In the data rows, zero lies at 4.5, halfway between 4 and 5.
Each pair is two rows. How far apart are they, by a hidden measure? 0 means very close, and 20 very far. Two or three weighted sums of its numbers give each row a place; it is the straight-line distance between the places.
tensor([6, 6, 3, 5, 4, 4, 6, 3, 3, 4])
tensor([4, 4, 4, 5, 4, 4, 4, 3, 4, 4]) 9
tensor([7, 6, 7, 6, 5, 5, 5, 5, 6, 4])
tensor([4, 5, 4, 4, 4, 4, 3, 3, 4, 5]) 4
tensor([4, 5, 6, 5, 5, 4, 4, 4, 5, 3])
tensor([4, 3, 4, 4, 4, 4, 5, 5, 5, 5]) 6
tensor([6, 6, 4, 5, 4, 4, 4, 4, 4, 5])
tensor([4, 4, 3, 5, 3, 4, 4, 5, 4, 4]) 4
tensor([5, 5, 6, 5, 5, 4, 2, 5, 3, 4])
tensor([4, 4, 4, 4, 4, 4, 4, 4, 4, 4]) 6
tensor([6, 6, 4, 4, 4, 4, 4, 4, 5, 4])
tensor([3, 4, 4, 6, 6, 7, 7, 5, 4, 4]) 6
tensor([4, 4, 3, 4, 4, 4, 5, 5, 4, 4])
tensor([7, 5, 4, 2, 4, 4, 4, 4, 5, 4]) 10
tensor([0, 0, 0, 0, 3, 5, 0, 0, 4, 4])
tensor([7, 8, 7, 1, 0, 4, 5, 5, 4, 4]) 13
tensor([4, 4, 4, 5, 4, 4, 4, 4, 5, 4])
tensor([4, 5, 4, 5, 6, 5, 5, 5, 4, 4]) 4
tensor([4, 3, 4, 2, 4, 4, 5, 5, 4, 4])
tensor([6, 7, 7, 6, 5, 5, 6, 5, 5, 5]) 4
tensor([4, 3, 4, 4, 4, 4, 5, 6, 6, 7])
tensor([0, 0, 0, 0, 0, 0, 0, 0, 4, 3]) 11
tensor([6, 4, 4, 3, 4, 4, 4, 4, 4, 3])
tensor([6, 5, 6, 7, 7, 7, 5, 6, 6, 5]) 5
tensor([6, 6, 7, 7, 6, 7, 7, 6, 8, 8])
tensor([6, 6, 4, 3, 4, 3, 4, 4, 4, 4]) 10
tensor([6, 7, 6, 6, 6, 6, 7, 4, 3, 6])
tensor([4, 4, 4, 3, 3, 4, 4, 3, 4, 4]) 5
tensor([5, 4, 5, 3, 5, 5, 6, 6, 5, 5])
tensor([5, 6, 7, 5, 4, 4, 4, 3, 4, 4]) 8
tensor([5, 5, 4, 5, 4, 4, 4, 4, 5, 4])
tensor([0, 0, 0, 3, 7, 7, 0, 0, 4, 4]) 5
tensor([4, 4, 4, 4, 4, 4, 5, 5, 5, 7])
tensor([6, 6, 6, 6, 6, 7, 9, 8, 7, 6]) 8
tensor([5, 4, 4, 6, 5, 4, 5, 5, 4, 4])
tensor([4, 5, 4, 4, 4, 4, 4, 5, 4, 4]) 1
tensor([5, 5, 5, 6, 6, 5, 5, 5, 5, 5])
tensor([5, 5, 6, 7, 5, 4, 4, 5, 5, 5]) 5
tensor([6, 5, 4, 4, 5, 4, 4, 4, 4, 4])
tensor([4, 4, 4, 4, 4, 4, 5, 4, 4, 4]) 2
tensor([4, 4, 3, 5, 4, 4, 4, 4, 4, 4])
tensor([4, 5, 3, 5, 4, 4, 5, 5, 5, 6]) 2
tensor([5, 4, 4, 5, 4, 4, 4, 3, 3, 4])
tensor([6, 6, 6, 5, 6, 6, 8, 8, 8, 6]) 7
tensor([4, 4, 4, 3, 3, 4, 4, 4, 4, 4])
tensor([4, 4, 4, 5, 6, 6, 6, 4, 4, 4]) 4
tensor([4, 4, 4, 5, 4, 4, 5, 5, 4, 4])
tensor([5, 4, 5, 6, 5, 4, 4, 5, 4, 4]) 4
tensor([5, 4, 4, 5, 4, 4, 5, 5, 4, 4])
tensor([4, 5, 4, 5, 5, 5, 4, 7, 6, 5]) 5
tensor([4, 6, 7, 6, 7, 7, 4, 5, 4, 4])
tensor([4, 5, 4, 5, 4, 4, 5, 5, 6, 5]) 2
tensor([6, 6, 5, 4, 4, 4, 4, 4, 4, 4])
tensor([6, 5, 4, 3, 4, 4, 4, 5, 4, 4]) 2
tensor([6, 5, 4, 4, 4, 4, 4, 5, 5, 5])
tensor([4, 3, 3, 5, 4, 4, 4, 3, 4, 4]) 5
tensor([7, 7, 6, 6, 5, 5, 5, 5, 6, 5])
tensor([4, 4, 4, 3, 5, 7, 7, 5, 3, 4]) 12
tensor([4, 4, 5, 9, 6, 5, 4, 4, 4, 4])
tensor([0, 4, 6, 5, 7, 7, 0, 0, 4, 8]) 14
tensor([6, 6, 6, 6, 6, 6, 5, 6, 5, 7])
tensor([4, 5, 5, 6, 6, 4, 4, 4, 4, 4]) 11
tensor([5, 5, 4, 4, 4, 4, 4, 5, 4, 4])
tensor([4, 4, 5, 4, 6, 5, 5, 5, 4, 4]) 2
tensor([4, 4, 4, 6, 4, 4, 3, 4, 4, 5])
tensor([6, 4, 4, 5, 4, 4, 5, 4, 4, 4]) 9
tensor([0, 0, 5, 5, 4, 5, 6, 6, 7, 6])
tensor([4, 3, 3, 4, 6, 7, 6, 5, 5, 4]) 13
tensor([6, 6, 8, 5, 6, 5, 5, 6, 6, 5])
tensor([4, 5, 4, 4, 4, 4, 4, 4, 4, 4]) 8
tensor([4, 4, 4, 4, 4, 4, 5, 5, 4, 4])
tensor([5, 3, 4, 4, 4, 4, 4, 4, 4, 4]) 4
tensor([4, 6, 7, 5, 4, 4, 4, 4, 4, 4])
tensor([4, 3, 4, 4, 4, 4, 4, 5, 6, 6]) 6
tensor([6, 6, 7, 0, 0, 3, 8, 8, 8, 7])
tensor([6, 6, 4, 5, 5, 5, 4, 5, 4, 4]) 15
tensor([5, 4, 4, 3, 4, 4, 3, 4, 4, 4])
tensor([4, 3, 4, 3, 4, 5, 5, 6, 6, 4]) 2
tensor([4, 4, 3, 3, 4, 4, 4, 5, 6, 6])
tensor([5, 5, 6, 5, 4, 4, 4, 4, 5, 4]) 3
tensor([4, 4, 3, 4, 3, 3, 4, 4, 4, 4])
tensor([5, 4, 5, 7, 7, 7, 6, 6, 7, 5]) 6
tensor([4, 4, 4, 6, 6, 6, 3, 3, 4, 4])
tensor([4, 3, 4, 7, 6, 5, 4, 5, 4, 4]) 2
tensor([4, 5, 6, 7, 5, 5, 2, 5, 4, 4])
tensor([4, 4, 4, 5, 6, 6, 6, 5, 4, 4]) 14
tensor([4, 5, 6, 6, 5, 4, 6, 4, 4, 4])
tensor([6, 6, 4, 5, 4, 4, 5, 4, 4, 4]) 3
tensor([7, 6, 7, 2, 0, 5, 8, 7, 8, 7])
tensor([4, 4, 4, 4, 4, 4, 4, 4, 4, 4]) 18
tensor([5, 4, 4, 2, 4, 4, 4, 5, 4, 4])
tensor([0, 0, 2, 5, 8, 7, 0, 0, 0, 6]) 11
tensor([5, 6, 6, 5, 4, 4, 4, 5, 4, 4])
tensor([4, 6, 3, 4, 4, 4, 3, 4, 4, 4]) 3
tensor([5, 5, 5, 5, 5, 4, 4, 5, 5, 4])
tensor([4, 3, 4, 4, 3, 4, 4, 4, 4, 5]) 3
tensor([4, 5, 6, 7, 5, 4, 5, 3, 5, 3])
tensor([4, 4, 4, 4, 4, 4, 3, 4, 4, 5]) 7
tensor([0, 0, 2, 4, 0, 0, 0, 0, 0, 0])
tensor([4, 4, 5, 6, 6, 5, 6, 5, 5, 4]) 16
tensor([4, 4, 4, 5, 4, 4, 4, 5, 6, 6])
tensor([5, 6, 6, 5, 4, 4, 3, 4, 4, 4]) 2
tensor([5, 3, 4, 5, 5, 5, 5, 5, 5, 5])
tensor([4, 6, 8, 9, 8, 6, 5, 5, 4, 4]) 11
tensor([5, 6, 5, 5, 4, 4, 4, 3, 3, 4])
tensor([4, 5, 4, 5, 5, 6, 6, 7, 5, 5]) 3
tensor([6, 4, 4, 4, 4, 4, 4, 4, 4, 4])
tensor([5, 5, 5, 6, 7, 7, 7, 6, 7, 6]) 1
tensor([6, 6, 7, 3, 2, 5, 6, 5, 7, 6])
tensor([6, 6, 6, 4, 6, 6, 6, 6, 6, 6]) 3
tensor([7, 5, 4, 4, 4, 4, 4, 3, 4, 4])
tensor([4, 4, 4, 5, 4, 5, 5, 5, 4, 5]) 4
tensor([4, 4, 3, 5, 4, 4, 5, 6, 6, 7])
tensor([4, 5, 5, 5, 6, 6, 5, 5, 5, 4]) 4
tensor([4, 5, 4, 5, 4, 4, 4, 4, 5, 4])
tensor([4, 3, 4, 4, 4, 4, 4, 5, 3, 5]) 5
tensor([6, 6, 5, 3, 4, 4, 4, 5, 4, 4])
tensor([4, 4, 4, 4, 4, 4, 3, 5, 4, 4]) 6
tensor([6, 5, 6, 4, 4, 6, 6, 7, 7, 6])
tensor([6, 6, 5, 4, 6, 6, 5, 5, 5, 6]) 4
tensor([4, 4, 4, 3, 6, 6, 5, 5, 5, 4])
tensor([5, 5, 4, 5, 4, 5, 5, 5, 5, 4]) 4
tensor([7, 7, 5, 3, 5, 5, 4, 5, 5, 5])
tensor([5, 5, 3, 5, 4, 3, 4, 3, 4, 3]) 12
tensor([4, 4, 4, 6, 6, 7, 6, 4, 3, 4])
tensor([5, 7, 6, 4, 4, 4, 4, 3, 4, 4]) 5
tensor([6, 7, 8, 7, 7, 6, 5, 5, 4, 4])
tensor([5, 5, 6, 6, 5, 5, 5, 5, 3, 4]) 2
tensor([5, 4, 4, 4, 4, 4, 4, 4, 4, 5])
tensor([6, 7, 6, 6, 6, 5, 5, 5, 5, 4]) 4
tensor([4, 3, 4, 4, 4, 5, 6, 6, 6, 4])
tensor([4, 3, 3, 5, 6, 7, 6, 5, 4, 4]) 4
tensor([5, 4, 4, 3, 5, 4, 5, 5, 4, 4])
tensor([4, 5, 4, 6, 4, 4, 4, 5, 4, 4]) 10
